Rows are one point carried round by a steady rotation, each followed by how many steps it has turned.
The counts run from 0 to 42.
[ 0.23  4.49 -2.16 -0.48  1.68 -0.96 -1.92  1.75  4.59 -5.87 -4.03  2.90
  1.33  0.89 -0.58] => 16
[ 2.39  0.73 -4.19  1.16  0.58 -1.43 -3.50  3.04  1.85 -3.48 -1.10  1.78
 -0.89 -4.00 -0.21] => 5
[ 3.37  2.30 -0.20  0.64  1.88  1.79  5.30 -1.48  1.68  1.47  1.56  4.47
  5.76  0.19  0.96] => 33
[ 4.39  4.15 -2.13 -0.69 -1.96 -1.84  2.22  3.47 -1.73 -1.70  0.17  1.88
  2.11 -2.23 -4.02] => 8
[-0.44  1.94 -1.18  2.55  0.51 -1.81 -2.35  2.59  4.76 -5.56 -1.91  2.14
 -0.19  1.13 -3.07] => 11
[ 2.12  2.89  1.68  1.30  0.98  3.45  1.20 -0.14  2.25  0.28  0.69  5.90
  2.26  5.29  0.11] => 37
[-0.29  0.17 -1.82 -3.75  2.01  2.13  4.33  0.57  0.51  1.38  4.26  2.55
  5.92  0.47  0.62] => 34
[ 4.23  3.60 -1.33  1.87  0.65 -2.26  1.74  2.79  2.00 -1.50 -4.24  0.81
  1.34 -1.67 -2.68] => 7
[-2.37  0.98 -1.08 -1.16  1.76  1.51 -1.99  1.54  3.50 -1.24  5.62  4.44
  3.22 -0.85  2.35] => 30
[ 1.20 -1.10 -0.74  0.02  2.51  0.74  0.59 -1.80  3.01  0.79 -2.46  7.14
  3.18  1.59  1.73] => 42
[ 0.86  1.18 -2.58 -0.23 -0.23 -3.44 -0.30  3.73  2.29 -1.92  1.34  1.64
  3.05 -5.79 -2.07] => 14
[-0.24  1.80 -2.17  0.12 -0.66 -1.72 -3.22  4.35  1.77 -5.03  0.56  2.48
 -1.04 -1.05 -3.12] => 10
[-0.77 -2.80 -1.48 -0.21  1.91  2.87 -1.67  1.77 -0.24  0.22  4.02  6.08
  3.29 -3.02  0.21] => 40
[ 1.80  0.73 -3.63  1.19 -0.26 -1.69 -2.31  4.00 -1.21 -2.06  1.52  3.55
  0.78 -5.52 -1.61] => 4
[-2.20  3.29 -1.60  0.06 -0.33 -0.64 -1.78  1.05  6.88 -4.64  1.40  2.67
  0.73  0.72 -0.73] => 21
[ 0.69  3.52 -0.38  0.79 -0.33 -2.50  3.03 -0.57  4.32 -0.86  1.49  1.78
  5.40 -2.45 -1.38] => 23
[ 0.57  2.17  0.37  0.87  2.41  0.93  1.72 -3.16  5.23  0.08  0.84  5.50
  4.85  0.69  1.53] => 32
[ 3.23  3.80  0.08  5.14 -2.09 -1.80  1.37  3.38 -0.05  0.48 -1.58  3.33
  0.11 -0.99 -3.44] => 2
[-1.17  4.17 -0.06 -1.45 -0.08  0.70  2.06  2.81  3.10 -0.16  6.52  2.28
  5.19  0.27  0.74] => 29
[-0.77  4.98  0.49  2.06 -0.30 -1.37  1.48 -1.23  6.61 -1.43  0.07  2.92
  2.42  0.61 -1.26] => 22
[ 0.26 -1.29 -1.33 -3.07  2.20  3.03 -0.12  3.05  0.30 -0.08  3.78  4.29
  3.39  0.48  1.29] => 35
[ 1.21 -0.02 -4.39 -1.41  1.12 -2.63 -2.01  2.96  4.21 -5.55 -1.27  1.16
  0.64 -3.22  0.54] => 15
[-0.69 -2.68 -1.21  0.37  4.62  2.84 -1.82 -0.58  1.22  0.40  0.48  7.22
  2.33 -0.08  1.86] => 41
[ 0.32  3.37  0.75  0.50 -0.42  0.69  2.46  1.12  5.76 -1.74  0.81  3.93
  2.10  4.45  0.60] => 27
[ 4.11  0.95 -2.70  1.58  2.11  1.62 -1.83  4.45 -0.61 -4.17 -0.34  3.41
 -3.67  0.07 -1.49] => 0
[-1.34 -0.80  0.02 -0.70  1.02  0.95  1.75  1.32 -0.37  3.58  6.00  6.06
  3.71 -1.15  0.52] => 39
[ 1.09  4.82  0.21 -2.16 -2.13 -2.64  3.68  2.65  2.28 -2.86  1.50  0.78
  3.00  0.50 -2.82] => 18
[ 4.44  3.20 -2.22  5.18 -2.64 -1.40  0.67  4.66 -1.99  0.42  0.88  2.82
  0.28 -4.68 -3.50] => 3
[-1.24  0.11 -1.26  0.25  3.10  2.53 -1.86  0.33  5.25 -1.59  1.60  3.81
  2.38  0.45  2.24] => 31
[-0.63  1.83 -2.44 -4.56  1.16  0.17 -0.90  1.62  4.72 -3.78  2.65  2.35
  2.37 -1.84  2.88] => 25
[ 2.46  2.59 -3.33 -0.56 -1.81 -2.36 -0.42  5.79 -1.13 -4.18  1.46  2.51
  0.93 -3.65 -3.10] => 9
[ 0.53  3.50  0.72  3.97 -1.43 -2.71  0.41  1.41  3.43 -2.33 -1.87  0.86
  0.94 -1.71 -4.05] => 12
[ 0.74  4.25 -1.64  2.50 -2.18 -4.33  1.05  2.65  2.18 -2.16  1.27  0.53
  4.18 -3.01 -2.84] => 13
[-0.53 -0.35  0.32 -1.77  2.59  3.78  0.07  1.78  3.39 -1.52  2.33  4.94
  1.42  3.00  2.20] => 36
[ 3.32  1.21 -2.74  1.43  0.67 -0.57 -2.53  1.91  2.62 -3.39 -5.01  4.43
 -0.21 -2.03 -1.06] => 6
[-0.19  4.96  1.11  0.01 -0.81  0.46  4.16  0.47  3.02 -0.26  3.21  3.29
  3.36  1.05 -0.76] => 28
[-1.71  2.94 -0.99 -2.16 -0.25 -1.45 -2.34  3.71  3.65 -4.76  3.60  2.95
 -0.04 -0.96 -0.57] => 20
[-0.04  3.00 -0.82 -3.35  1.74  1.99  1.08  2.21  4.85 -5.17 -0.14  3.11
  1.60  1.89  1.66] => 26
[-1.06  2.98 -2.33 -3.64  0.37 -0.84  1.85  2.17  3.06 -2.67  2.33  0.51
  4.47 -2.98  1.00] => 24
[-0.25  2.74  2.31  2.24 -0.35  2.41  3.20  0.81  1.42  2.18  4.07  5.98
  4.55  2.09 -1.09] => 38
[ 2.03  5.72 -0.98 -0.29 -0.96 -3.67  2.42  1.81  4.19 -2.32 -2.09  1.85
  2.50  1.09 -2.09] => 17
[-1.24  3.68 -1.67 -2.69 -1.02 -1.14  1.13  3.84  3.18 -3.89  4.93  0.81
  2.11 -0.71 -1.89] => 19
[ 3.16  3.55 -1.16  4.36 -0.97  1.60 -0.47  2.99 -0.09 -1.86 -2.48  3.46
 -2.49  0.93 -0.74] => 1
